In the rows, zero is written as 128.
Which row each row swaps with, under one turn or mirror:
The rows were stretched afterwards, more along some directions than others.
dab: [149 125 121 138 129 135 114 123 106 135 111 148 139 159 127 116]
ral: [113  93 116 118 116 134 120 110 121 151 138 114 135 160 154 136]
Votus: [129 102 101 109 137 123 150 138 124 123 142 133 141 158 146 129]
Dip: [169 174 142 150 168 123 125 121 105 100 121 134 126 193 160 160]
rege: [161 128 118 134 120 129 130 139 117 119 127 119 104 154 167  93]
fufu: [ 80 134 113 125 132 156 119 108 111 148 129 119 132 148 145 156]
Zolo: [127 155 159 147 154 148 132 129 142 127 104 133  93 140 119 119]
liv: [124 116 119 110 177 129 131 120  74 124 133 112 130 161 155 165]
Gebed: [137  90 100 117 130 121 139 124  99 127 143 128 107 142 136 116]
ziv: [ 96 166 142 143 120 183 106 136 134 123 119 119 119 131 156 119]
tafo: [151 140  95 137 120 138 120 132 120 131 130 131  82 166 164 119]
baf: [159 145 117 138 122 135 129 140 113 114 126 110  96 156 175 105]
Rapob: [135 117 115 131 145  95 118 129  88 136 119 114 146 150 123 143]
dis: [143 162 131 112 148 130 122 134 104 129 138 120 112 202 167 130]
babab: [136 149 158  93 149 145 118 104 100 137 142  98 125 169 145 187]
Guzup: [152 166 154 130 146 141 105 127 148 107 142 114 107 150 150 149]
Vir: [123 176 114 126 130 140 138 105 117 117 132  99 110 173 154 152]
podab: [130 128 116 129 114 136 133 153 138 138 134 142  79 126 141  83]
rovaz: [127 108 125 125 141 117 112 119 134 134 126 129 140 169 119  79]
vake: [182 122 130 132 157  93 140 139 116 113 137 153 142 169 140 127]
tiz: [134 130 117 127 146 102 111 126  85 137 124 105 140 164 131 150]
gokuz: [125 157 136 128 141 128 152 144 142 128 117 139  87 137 118 154]
toton: [140 117 129 125 120 152 135 146 145 136 149 140 113 130 140 129]
zud: [150 113 115 149 155 125 142 127 107 126  95 122 121 184 129 108]
sug: [112 170 137 138 123 157 112 112 113 143 140 111 124 148 139 175]
ronu: [116 136 130 130 129 113 141 146 139 144 116 141 101 120 106 148]
Ligu: [129 139 135 140 113 108 131 116 126 132 136 149 132 135 162 156]
legat: [130 138 128 154 125 122 114 128 138 121 123 140 148 135 157 124]
natus: [160 134 106 143 141 139 127 146  84 129 111 116 119 218 140 126]
bivad: [153 166 115 151 140 125 115 113 120 105 146 112 108 176 178 127]
gefup: [ 95 122 141 133 170 145 112 142 108 141 120 135 142 148 134 148]
vol: [ 83 142 130 141 130 169 116 130 133 125 120 129 135 132 144 127]
betu: [136 136 137 117 144 158 141 136 138 132 117 135 108 157 124 130]
Vidof: [117 154 134 147 141 150  94 148 106 145 104 123 142 175 110 109]
ver: [154 185 145 132 140 117 128 123 138 109 138 124  94 130 160 165]
Nel: [156 110 114 143 151 101 139 121 136 105 140 152 114 144 155 122]

Swapped with vake: bivad
Swapped with sug: toton
Swapped with Dip: Nel

Which row each row swaps with, under one turn or mirror:
The rows were stretched afterwards, more along some directions than others.
Nuze: [142  77 101 163 153 148 127 121 123 155 148 119 143 129 136 151 132 140
 137 122 180  96]
tugu: [142 124  91 136 124 155 116 105 127 138 120 150 173 144 128 140 125 126
 132  95 166 132]
tude: [123 114  69 107 103 106 136 127  80 144 157 109 169 144 136 139 126 134
 142 132 132 108]
pupab: [139 125  88 109 118 150 153 157 115 133 112  81 159 129 123 121 148 106
 141 149 140 137]
ziruf: [126 114  92 100 115 100 166 109 128 127 140 108 181 152 155 164 123 104
 120 136 132  97]
firig: [153 115 138 107 131 111 116 130 108 165 125 109 126 137 145 146 173  70
  85 131 171  96]
vabak: [137  78 100 149 159 114 109 101  96 183 173 144 136 149 131 160 126 139
 157 118 181 100]
lirud: [143  86 100 135 154 133 113  97 100 157 170 107 152 134 121 151 144 147
 128 127 187  85]
Rado: [154 120 116 152  98 119 118 114 124 166 145 162 157 159 146 127 112 100
  93 137 121 124]
vedev: [131 112 129 141 132 126 142 106 113 155 151 115 135 142 139 145 120 116
 141  98 167 108]
vupav: [131 124 141 136 124 119 122 143 125 159 128  88 136 126 153 141 171  90
  99 120 159  84]
rolo: [115  99  71 107 112 117 134 138  87 139 141  87 172 135 164 154 124 128
 135 137 139 105]
linis: [166 126 110 138 109  82 114 136 102 163 124 121 155 151 159 130 142 105
  98 138 122 116]
fotuf: [128 124 107  96 105 106 160 118 121 122 142 111 184 144 161 163 123 119
 126 123 121 101]
reri: [137 121  69 121  89 106 134 135  92 134 137  99 165 132 159 155 146 139
 129 122 130 108]
paf: [129 145 112 111 119 110 114 148 131 153 109  84 136 126 152 143 184  93
  92 109 169  85]
Nenul: [152 133 118 130 107 114 126 130 119 152 142 123 168 157 154 126 129 123
  96 128 118 102]
Sose: [144  77 113 149 144 127 107  97 105 183 180 148 157 147 138 156 113 141
 157 117 181  96]
fise: [148 126  90 103 111 137 159 151 123 127 105  88 165 126 133 127 132 113
 141 146 138 135]
Sinur: [149 137  87  91 115 133 133 149 114 125 112  79 167 135 129 128 152 110
 147 135 152 132]
lut: [148 118 110 122 102 112 135 120 128 145 136 148 183 150 164 136 123  93
 104 124 126 116]
mur: [119 101  87 139 153 131 116 102 107 163 171 126 156 134 114 145 122 150
 152 115 191  93]
Posav: [127  95  84  96 104 126 142 139  87 140 169  97 164 148 162 147 125 119
 143 144 139 109]
Suf: [133 136  89 112 124 142 148 155 116 131 109  77 158 115 128 131 159 119
 147 142 146 122]
Mibo: [138 126 121 129 133 114 121 141 120 149 138  82 141 123 161 146 182  86
 109 129 174  86]
bur: [142  89  78 119 107 125 146 141  86 134 135  85 162 141 154 147 144 116
 118 148 126 107]
valu: [125 125 107 105 110 100 161 113 127 130 141 111 178 153 157 160 106 111
 123 128 126  99]
nopa: [135  92  92 154 156 122  92 102  90 185 161 127 152 128 128 148 138 147
 137 122 180  98]
seti: [135 106  80 103  96 101 123 136  81 161 146  89 164 146 161 157 142 114
 143 139 141 109]
biv: [165 119 113 136  89 121 130 114 105 151 158 131 155 159 153 134 136  89
  88 136 120 113]
Fovub: [138 113  98 141 145 114  95  91 107 171 142 136 126 134 134 156 119 152
 140 123 181 105]
zuder: [136 117  67 106  88 117 127 142  94 147 146 103 165 126 155 144 141 121
 126 143 134 113]
nat: [131 113  83 152 132 158 133 109 137 147 111 160 172 136 124 144 129 123
 125 106 151 131]
bef: [161 121 101 101 116 129 153 155 101 133 120  84 156 131 128 128 148  88
 147 147 160 122]
kudo: [142 126 104  99 109 106 165  98 131 135 142 130 168 157 146 170 119 112
 134 130 140  99]
fem: [133 122 122 116 124 136 114 144 136 141 125  93 155 120 170 139 165  88
  82 118 184  87]
noban: [137  73 105 151 158 126 114 103 107 174 169 142 140 136 128 150 104 146
 152 122 178  99]
sozok: [148 141 116 139 101 118 133 142 129 148 122 128 170 146 178 145 126 111
 103 131 130 119]
vanem: [147 118  84 151 122 157 130  99 119 149 121 148 181 150 132 148 114 114
 120 107 172 123]
Kole: [125 123  89  98 113 113 120 123  83 138 139  96 158 133 164 147 126 142
 133 144 141 107]
nuki: [127 116  84 149 140 151 127 101 131 148  97 142 175 132 131 151 125 129
 120  99 167 124]
nis: [136 131 118 125 131 115 114 137 118 164 123  84 144 134 149 132 160  86
 118 122 177 110]
nakub: [134 123 119 131 129 119 128  96 120 159 144 114 136 143 129 161 130 118
 129 100 171 105]
likeb: [136 133 125 125 121 127 141  99 100 158 141 100 136 153 139 155 129 118
 146 103 169 106]
dar: [120 127 129 120 137 112 116 159 115 150 123  82 148 121 162 131 174  86
 111 139 164  94]
vaka: [146 125 118 143  95 110 137 127 131 151 136 128 170 153 159 142 129 104
  89 138 108 101]
todol: [141 125  78 149 115 163 131  97 128 148 118 151 163 141 115 142 124 127
 113 111 143 131]
Lamo: [124 115 133 128 136 117 137 102 120 153 145 116 141 141 140 155 118 110
 129  97 169  94]

Swapped with linis: fem
Swapped with Nuze: bur
Swapped with noban: rolo
Swapped with firig: sozok
Swapped with vaka: vupav

